Each path below is one point turned by a fixed rotation once a step. After each direction that follows a path, write how fast that rotation turns it, in degrees each step (0 if it stays still).
Each turn is a multiple of 5 degrees from 10 to 175, or 0.

[-67 -38  -5   7  20  11  27 -49]
[ -4 -21  17 -31  52  23 -69   8]
[  7 -23  40  -4  14 -20  35  76]
[-18  10 -18 -73 -22  17  54  -8]
[ 45  66  -5 -14   3  45 -31   7]
[ -2  54   3  53 -16 -49  26  26]
[-19   6   0 -11 -34 -35   1 -83]
[ 56 -21   2  32  43   7 -42 -39]
[ -7 -52 -38  30  11 -52   7  42]
[-20 -60  -7 -38 -57  29  -6 -10]
[ 8 -2  4 22 29 88  1 23]
[-70  35  -8   4  15 -13   2  55]
[-22  22  72 -46 -30  -3  -8 -25]
[ 46  30  25  -2  64   6  38 -22]
[ 13  24 -53 -30  11 -70  -7  20]
[ 55 -13  10  -6 -78 -12  -8 -13]
[ 22  -3 -44  57   4  39  39 -31]
[-51   2 -50  26  -3 -10 -62   2]
[-18 -45  72  31 -26   4 -27   1]
[-29 -38   9  -6  62  21  50 -17]
[-10  -1 -17 -68  34   1 -45  39]
[ 36   9  50 -15 -35   5  27  60]
[ -9  47 -29 -19  -8  19  72 -23]
[ 13  70 -19  -4  -2  -1 -62 -19]
[ 23  10  39  65 -16 -54   5  -2]
[-15 -39 -28  -3   5 -31  28 -74]
[ 39 -43 -25  -4  24  17 -69  -5]
[ -2 -50  -4  39 -15  -2  20  70]
[-60 -20 -15 -36 -35  46  26 -12]
[ -3  37  30  -1  32  67 -41  12]
[-34  37  36  16  27 -45  27  47]
[ -7  13  26 -68 -16 -32  16 -50]
[ 88  18  -2  -7  35  11  -5 -15]
[ 17   8 -60  24 -17 -56  19  35]
[ -1 -18 -14   1 -84  10 -16 -42]
Directions:
[ 29 -21 -23 -23  -9   4  12  21] : 60
[ 18   0  20 -15 -17  14 -39  -8] : 130
[ -7   1   7   9 -16 -32 -15  36] : 115
[-24 -40  -1  11   5  20 -12   9] : 40

[-27 -15 -18  45 -13  48 -18   3]
[  7 -49  11  39 -35   7  10  23]
[ 28  10  43  25 -28 -10 -20  37]
[30 50 10 49  1 -3 14  0]
[ 51  11 -13  11 -23  -3  18 -47]
[ 27  16 -35 -17 -40  12 -40 -19]
[ -3  10 -64  10 -21  23  -2  29]
[ 30 -31 -21 -13 -14  16  32  45]
[ 44   7  24 -19  16  26 -14  45]
[31 16 -1 28 54 33 -3  1]
[ 40 -41 -10  22  23   6 -11 -38]
[ 16 -25 -18  12  -3 -21 -67  -2]
[ -3   2 -42  36   7 -40 -14  35]
[ 34  -8 -13  -8   2 -55  32  26]
[ 37  39   3 -44  19 -28  -8  10]
[  7  36 -38 -19  47  10   7 -21]
[  2 -40 -42 -38  22  11   7 -30]
[-22 -35 -15 -37  15   6 -43  24]
[-33 -18  -5  14  45  -7   1  49]
[  7 -33  38   2  41 -32  29  12]
[  7  15  45 -12  36 -33 -27 -22]
[-28  23 -15  18  32 -29 -11 -48]
[-26 -26 -28 -14 -15 -43   8 -40]
[-40   4  -8 -42 -28 -35 -19  20]
[-44  30  -5 -18  11  -8  38  36]
[ -7  -3  32 -39  17  10  55  -7]
[-17   9  42 -38  19  33 -17 -29]
[-53  -7   1  22  20  35 -12 -32]
[-39 -57  14  20 -22  -3   4 -15]
[-30  -8  44  12 -34 -25 -23  26]
[-23  42  31  37  -8 -22  28  14]
[ 14  22  29   1 -25 -15  45 -41]
[ -1  37   8 -26 -40  14 -18 -44]
[-37  21 -39   6 -32  38   4 -16]
[-14 -35 -12  -8 -49  31  31  17]
Directions:
[ 44   0 -21  15  -3  11 -10  14] : 10
[  4  -3  15  35  -2 -34 -14 -11] : 40
[ 23  26  23  -5  23   7  12 -23] : 65
[-21  34 -14  21  17  10 -12  13] : 120

[  8 -19  -2 -68   0  24 -22 -26]
[ 48 -42 -28  26  20 -28  13  -5]
[ -1  -4   6 -27  30  59  40  11]
[-13  -5 -30  48  20 -14  -7  51]
[-21  34  43  19 -24  49  10   3]
[ -8  16  -2  -6 -24 -44 -51  36]
[ 11   2  58   3 -15  -9   0 -54]
[ 14  10 -27 -59  13 -45   0  -1]
[-13 -39  -4  21  28  -2  32 -54]
[  6  27 -65 -22   5  28  20  15]
[-29 -53  -7  44 -13  28 -11  11]
[ 42  42   3   3 -18  41 -20  27]
[ -9 -42  48  -2 -13 -25 -17  39]
[ 33  51  36   0  36 -13  -5 -15]
[-41  -9   6 -27  -3 -51  38   9]
[-22  31 -23  18  33   4 -14 -57]
[-15 -10 -44 -13 -59  -1  29  -3]
[  6 -28 -17   3  10  40 -57 -26]
[ 62 -17  -2   2 -34   6  27  26]
[ -3 -29  33 -19  53  23 -20  26]
[ 22  32   9  41  15 -29  41  30]
[-69  19  27 -23  12  12   1  11]
[ -7  36 -22  43 -22 -42 -20 -18]
[-22  -4  16 -46 -46  19  -3 -38]
[ 41 -23 -38  -2   6 -35 -40 -21]
[ 28 -32  15 -24   1  34  50 -23]
[  8 -13 -44  -2  54  -2  -8  42]
[-14  -1  23  50  -3  37  46  10]
[-25  40 -12 -10  -3   8 -39  53]
[ -8  -6  50  44 -38 -19 -13 -15]
[ 17  41  13 -62  -8 -17 -25  -8]
[ -1 -47  10   7   9 -56  11 -36]
[ 15  30 -30 -36  29  23  30 -33]
[-31 -50 -49  20   0  -7  17  14]
[ 14  25 -12  25  -1  70  -8  -8]
Directions:
[ 19 -28 -27   3   5  31   6   6] : 45
[-35  17 -23  22 -13  16   1   2] : 60
[ 27  23   9  24  -8  10  22 -22] : 155

[-12 -40  17 -32 -33  42   8   4]
[ 30  22   0 -61   3   3  26  -3]
[  4  -1 -57 -12  35 -28   1  21]
[ 27 -13 -26  62  -3   1  23  10]
[ 20   9  49  30   2  15 -25  35]
[-24   4   4 -20  -1  59 -38  -3]
[ -8  53 -12 -22   1  14  22 -41]
[-32  17 -11  10  39 -52   7  -8]
[-11 -52   4  47  -1 -15   4 -25]
[ 30 -15  56  -2 -35  -7 -19 -11]
[-15  -4  -6 -55 -31   4 -38  14]
[ -8  14 -42 -28 -27   3  48   0]
[ 10   4   1   5  35 -36  44  37]
[ 20 -54  -6  28  34  17  -9  17]
[ 55  12  12  13 -16  37 -26 -11]
[-16  53 -10 -14  -7  10 -44  18]
[-55  23 -30  15  -3  18  29  -9]
[-11   8  40  20  34 -17  45 -19]
[ -1 -45  23  -1  35 -15 -35 -25]
[ 28 -12 -11  -5 -44  -1 -28 -45]
[ -7  33  -1 -18 -47 -38 -11  22]
[-47 -25 -17  -8 -15   0  33  39]
[ 26 -23  23 -10  19  15  59   4]
[ 44 -14   0 -24  46  -3 -29  11]
[ 28   6 -55  19 -15  19 -34  -7]
[ -1  56   2  37 -28  -1   4  24]
[-59   3  25  13  21  22   3  28]
[ -8 -13  24  -9  25  37  26 -48]
[ 22  16   9 -25  30 -36 -24 -42]
[-14 -15 -43  16 -22 -38 -33 -18]
[ -3  -1  18  30 -60 -19  24  10]
[-21 -21  46 -30  -6   2   6  44]
[ 10 -32 -17 -50  11  37  19 -10]
[ 53  28 -30 -19  20 -22  14  -6]
[  3  -1 -41  40  14 -23 -24  36]
Directions:
[ 30 -17 -10  24  15 -22 -15 -13] : 70
[-11 -23  11 -19 -24 -32   4 -16] : 35
[ 19  31  31  -6   5 -23   4  10] : 135

[-28   4  21 -13 -43 -48  15  35]
[ 33 -52  -3 -40 -15  -3 -22 -29]
[ -5  13  57  23   4 -36 -39   5]
[ 38  25  16 -36 -27  47 -16 -10]
[-34 -17  52   7 -27   2  25  38]
[  0 -32   3 -69  23  17 -15 -10]
[-12   6  63  23  30 -21  12 -28]
[ 13  54  -1 -58  -9   6  10 -14]
[-10 -24  30   8 -42 -24  54  -6]
[  2 -16 -12 -62  -1 -40 -31   0]
[ 30 -15  49  32  -8 -19 -13 -41]
[  9  53  16 -35 -30   0 -33  25]
[ 11 -43  37   3 -45  31  24   3]
[-32 -16  23 -47  22 -15 -35  33]
[ 25 -13  46   1  25  26   3 -50]
[-26  62  33 -27   0 -12  11  18]
[ 14 -28   5 -35 -30  17  52 -27]
[-33 -14  20 -24   8 -67  -5  12]
[ 51  -3  11 -20  -1  -5 -17 -60]
[ -6  44  43  15 -37 -31  -6  20]
[ 28 -26  -3 -46 -49  29  -2   1]
[-28 -39  53   8   2 -26 -19  26]
[ 28   8  20 -43  25  31 -38 -28]
[-17  31  65  22  -9   8  29   5]
[ -5   0  -8 -75 -14  20  23   7]
[-20 -44  42   7  11 -38  28 -19]
[ 18  32   2 -52  20 -29 -29 -30]
[ 22  16  42  30 -43 -12  29 -26]
[ -3   8  -9 -58 -44 -16 -15  33]
[ 13 -67  38  12 -15  -5  -8 -18]
[  0  30  30 -31  20 -10 -59  13]
[ 26   7  48  10 -23  47  21 -23]
[-41  12  21 -48  -9  -2  11  47]
[  9 -57  21 -27  16  10  23 -40]
[-21  39  35 -17  32 -49 -14  -7]
Directions:
[ 17   2 -17   5 -27 -38  -5 -11] : 40
[ 25 -23  -1   8  -7  24  14 -30] : 170

[-28  14  17  31  10  31 -55   5]
[ -5  51  40  19 -35  15 -12   1]
[-26  17   7  40 -43 -30   8 -30]
[-35 -26   0  64   1  13  -3 -16]
[-18  -7  30  35 -22  42  -3  40]
[-24  31  -1  20 -47 -15   3  43]
[-14  23 -47  53 -16 -13 -14  -3]
[  9 -11 -10  44 -23  41 -42 -10]
[-23   5  34   4 -44  10 -48  14]
[-45  48  16  25  -7 -23 -22  -4]
[ -5  29   7  63  -9  18   9 -33]
[ -9 -31  26  41 -51  20   5  -8]
[-57 -15  11  27 -22  -8  -9  36]
[-23  41 -13  48   5  15  -1  37]
[ 25  24 -20  41 -51  18  -6   3]
[-18 -22 -15  24 -51 -11 -45  -8]
[-43  10  10  28  10  13 -57   6]
[ -5  54  36  30 -17  26 -14   0]
[-13  18  17  36 -55 -21  11 -28]
[-44 -30  -2  56  -8  -4  -4 -15]
[-25  -5  21  43  -3  44  -5  37]
[-10  34   7  20 -50   2   6  44]
[-17  20 -43  44 -33 -26 -13  -1]
[ -3 -10 -20  49  -8  33 -46 -11]
[-11   7  37  10 -37  29 -47  14]
[-41  44  22  17 -27 -28 -18  -1]
[-20  26  -1  64  -1   1   6 -35]
[ -4 -27  24  49 -35  34   6  -9]
[-47 -17  20  20 -38  -4  -6  40]
[-35  39 -20  44   0  -3  -3  36]
[ 22  27 -26  50 -33  26  -7   2]
[ -4 -21  -5  22 -60   2 -42  -5]
[-49   6  10  20  -2  -3 -56   7]
[-13  56  28  37   1  24 -17  -3]
[  1  21  23  38 -55  -1  14 -26]
Directions:
[31  6 15  5 -1 41  5  2] : 110
[-26  12   0  32 -28  14 -12   1] : 0
[ 14  16 -13 -15  -3   0 -45 -11] : 45

[ 29 -23  24  44  11  19  15 -54]
[ -2 -34  22  32 -48  28 -41  -2]
[-23 -55  16 -39  -4  26  -4 -37]
[ -1  -1  38  30  21  53  17 -40]
[-11  -5  -5  26 -63  37 -18 -29]
[  8 -61   0 -13 -12  -1   2 -59]
[ 12 -32  53  40  17  36 -11 -14]
[-36 -17  13  -5 -45  54 -27  -9]
[ -8 -26   0 -19   0  27  26 -71]
[ 25 -10  27  61 -11  29  -2 -35]
[-10 -48   6   1 -54  19 -38 -13]
[ -9 -52  30 -25  25  28   8 -43]
[ -8  10  36  42  -6  62   0 -21]
[-16 -20 -18  -2 -62  26 -12 -43]
[ 23 -53  17   8  12   4  11 -60]
[  2 -25  46  44 -13  42 -29   1]
[-39 -31   4 -32 -36  42 -15 -26]
[  4 -15  17   7  19  34  31 -67]
[ 12  -8  16  58 -42  33 -18 -22]
[ -9 -62   1 -21 -37   9 -24 -31]
[  0 -38  46   5  36  35   8 -34]
[-21   9  22  31 -36  62 -15 -12]
[-11 -31 -18 -19 -39  18   6 -62]
[ 30 -38  31  39  15  14   8 -46]
[-12 -30  31  26 -39  39 -41   6]
[-29 -40   8 -42  -9  35   3 -43]
[  9   1  29  36  14  44  23 -51]
[  0 -16  -1  34 -64  28 -26 -23]
[  1 -68   9 -21  -8   2  -7 -47]
[  2 -22  54  31  23  47  -4 -17]
[-33  -4   5   3 -52  55 -19 -18]
[  2 -33  -7 -12  -8  15  22 -73]
[ 28 -24  35  59  -4  23  -8 -27]
[-21 -45  16  -5 -47  31 -39  -5]
[-16 -38  22 -29  21  36  17 -51]
Directions:
[-12 -19 -21 -40 -11 -12   2 -14] : 125

[ 12 -24 -38 -29  15 -34  55  14]
[-10 -63 -51  23  -3 -18   4   8]
[-10 -26 -48  12 -46  44  -3 -20]
[-28   9 -27 -52 -28  28  34 -28]
[-31 -32 -20 -63  24 -24   8 -14]
[ -2 -65 -22 -25   6   4 -45  17]
[ -6 -31   3 -20 -57  42 -21  28]
[-35  -4  34 -42 -57  -6  12 -14]
[  2 -24  24 -46  -5 -44 -23 -44]
[ 64 -34   5 -33  -8 -10 -35   4]
[ 41 -23  15 -11 -52  -3  19  45]
[ -6 -19  20  15 -58 -45  36 -11]
[ 28 -15 -13   7 -25 -36   0 -67]
[ 69  -4 -38 -26  -4   2  17 -21]
[ 22 -24 -35 -16 -10 -14  58  38]
[-30 -50 -38  28 -24 -27  29   0]
[-11 -24 -51  10 -31  22  -7 -53]
[  4   5 -42 -58  -9  36  21 -26]
[-25 -34 -25 -61  19 -13  26  23]
[-32 -70 -18  -7  -7  -8 -30  19]
[-14 -29  -4 -13 -57  41 -37  -9]
[-12  10  23 -66 -44  13   8 -21]
[ -1 -28  25 -62   5 -46  -6 -10]
[ 38 -56  10 -13 -10 -24 -43  15]
[ 38 -21  16   3 -71  13  -3  22]
[  4   6  25 -11 -62 -29  41 -22]
[ 28 -16  -4 -14  -3 -58  12 -54]
[ 71 -31 -38  -7   2 -12  -2  -6]
[ 31 -22 -34   5 -36   8  46  38]
[-33 -23 -28  18 -40 -23  51 -14]
[-11 -22 -48  -3  -8  -7   1 -67]
[ 26 -13 -56 -48   9  32   3 -16]
[-17 -34 -32 -45  -2  11  31  46]
[-58 -57 -13  -3 -26 -11  -5   9]
[-23 -28 -10 -17 -39  25 -42 -44]
Directions:
[ -9  41 -12  10   4 -15 -22  17] : 0
[-19  -6  28 -26  -4   9 -30   9] : 25
[ -4 -23  -6  20  15 -20 -30 -22] : 100
[-24   2   7  28 -37  10   1  -9] : 80

[-21 -14  33   4  45  37 -15 -42]
[-47   7   7   3 -43 -33  -6 -45]
[ 36  -4  -9 -60 -45   9  -4  -4]
[ 13   5 -13 -24  46   7  63 -15]
[ -2  34  -6  22   7 -69  12  25]
[ 23   7 -38  -1   3  18 -46  52]
[-26  -6  12  39  24  59  21  17]
[ -4  12  57  43 -18 -18 -28 -24]
[ 12 -29 -30 -15 -28  15 -44 -46]
[-14 -41   1 -23 -21  14  63 -14]
[ 26   6  40 -34  20 -58  14   0]
[-12  15 -60 -28  36 -23 -24   8]
[-35  22 -11   3 -17  24  29  61]
[ 31  42  49  18  18  25 -20  12]
[ -8  13 -33  48   6  14 -27 -51]
[  3 -33  -3  23 -72   6  17   1]
[ 52 -46  35 -23  19   6   7 -13]
[-36 -27 -18  -5  44 -46  10 -28]
[-33   1  -5 -36 -34 -33 -14  49]
[  6  26  13 -45  33  51  -8  23]
[-32  59   4  31  21   3  22 -29]
[ 28  35 -15  24 -61 -12 -26   0]
[ 49 -31 -27   8   2  51  16  -6]
[ -3 -35  24  45  22 -32  43 -10]
[  4 -31   4  -7  -4 -52 -55  15]
[-38 -36 -23 -40  15  41 -13  17]
[-43  28  59 -15   1   5  29   2]
[ 17  57   1 -23  -6 -17 -41 -35]
[  3  17 -65  -3 -25  31  30 -13]
[ 42   6  25  24 -14  -5  57  27]
[ 44 -10  -8  29  49 -30 -31  -4]
[-46 -42 -41  31  -3   0 -14  23]
[-13 -26  61 -12 -21  23 -11  37]
[-13   7  30 -21  39  15 -31 -54]
[-46  18 -28 -12 -44 -19  11 -39]
Directions:
[-28   3   8   1  22   4 -22  34] : 55
[-15 -43  19  -9  -5  -4 -12 -17] : 45
[11 -4 32 -5 17 25 29  7] : 110
[-36  -5 -17  17   5   4  31  -9] : 130

[-27  35  43 -24   4  37  17  14]
[ -8  32 -40 -39   1  39  -1  23]
[ 20  -9  -4 -53 -21  24  41 -19]
[-35  33   9 -41 -33 -23  22  -6]
[-57  -1 -14 -17  17  25  39   9]
[ -3  29  34 -31   5  53  15  12]
[  2  34 -41 -49 -18  21  -1  13]
[ -2 -18  -8 -48 -20   8  52 -24]
[-48  35  29 -30 -20 -10  24   0]
[-48  12 -21 -19  22  40  22  22]
[ 19  18  21 -41  -2  55  18   5]
[ -1  34 -31 -55 -33  -3   6   2]
[-30 -18  -9 -36 -11   3  55 -19]
[-45  36  43 -23  -5  13  22   8]
[-28  25 -32 -26  16  47   7  27]
[ 28   4   5 -51 -13  43  28  -8]
[-16  33 -14 -51 -40 -19  14  -6]
[-52 -12 -10 -24   4  10  51  -7]
[-28  35  44 -24   4  37  16  14]
[ -7  31 -39 -40   0  39  -1  24]
[ 20  -8  -5 -53 -20  24  40 -19]
[-36  33   8 -41 -34 -23  23  -6]
[-58  -1 -14 -17  17  25  38   9]
[ -2  29  35 -31   5  53  16  12]
[  3  34 -40 -50 -19  21   0  14]
[ -2 -18  -8 -48 -20   8  52 -24]
[-47  34  29 -30 -20 -11  24  -1]
[-48  13 -22 -19  21  40  22  21]
[ 20  18  20 -42  -1  55  20   4]
[ -2  34 -31 -55 -34  -3   5   3]
[-31 -19 -10 -36 -11   3  55 -19]
[-45  36  42 -23  -6  11  21   8]
[-28  25 -32 -27  16  46   8  28]
[ 29   5   6 -51 -12  44  28  -8]
[-17  32 -14 -51 -39 -20  15  -5]
Directions:
[ -9  14  -7  11 -37  25  23   3] : 0
[-36  -9  13   9  -4 -30  18 -11] : 80

[-12  -4  26  15 -46 -18  -9  66]
[ 46 -49   6  -7  -8 -41  15  38]
[ 39  16 -30   0   9 -43 -44  40]
[-19 -17  26 -20 -10 -55 -55   9]
[  3 -15 -29 -63 -29 -48   6  -4]
[-19  35 -22 -16 -54 -19 -11  50]
[ -4 -38  35   0 -45 -26  14  51]
[ 59 -19 -26  -5  -7 -35  12  48]
[ 15  11   3  13   3 -43 -62  44]
[ -1 -40  17 -39  -6 -62 -30  -5]
[  3  20 -47 -51 -29 -41 -10  10]
[-38  14  14 -11 -58 -22 -17  47]
[ 20 -43   9 -17 -40 -29  36  42]
[ 47  12 -30  11  -8 -28 -12  62]
[  5 -23  33   9   2 -50 -53  35]
[ 22 -28 -18 -50  -1 -60 -17  -8]
[-18  38 -32 -33 -34 -35 -37  23]
[-33 -22  27 -24 -58 -30   3  31]
[ 36 -17 -26 -20 -35 -24  37  47]
[ 23  12   2  27 -14 -26 -32  70]
[ 21 -49  29  -8   6 -57 -27  18]
[ 27   5 -44 -42   1 -53 -29   4]
[-40  21   4 -24 -39 -38 -45  22]
[-10 -34   6 -42 -52 -34  28  20]
[ 28  17 -35  -5 -37 -15  15  63]
[  9 -18  33  26 -15 -32 -29  61]
[ 46 -44  -5 -23  10 -57 -11  13]
[  8  28 -33 -23  -3 -47 -54  19]
[-40 -15  24 -34 -39 -46 -30   9]
[  8 -12 -29 -48 -48 -30  32  23]
[  3  22  -8  13 -43 -14  -9  73]
[ 20 -48  37   9 -15 -39  -4  46]
[ 54 -11 -34 -18  13 -50 -19  24]
[-15  17   2 -12  -9 -49 -68  21]
[-19 -33   8 -54 -34 -50  -4  -3]
Directions:
[ 22  -8   3  10  35 -15 -28  -8] : 60
[ 28   6 -38 -16   6   0  20  -6] : 130
[  2  -5 -14  36 -22  -7   0 -30] : 0
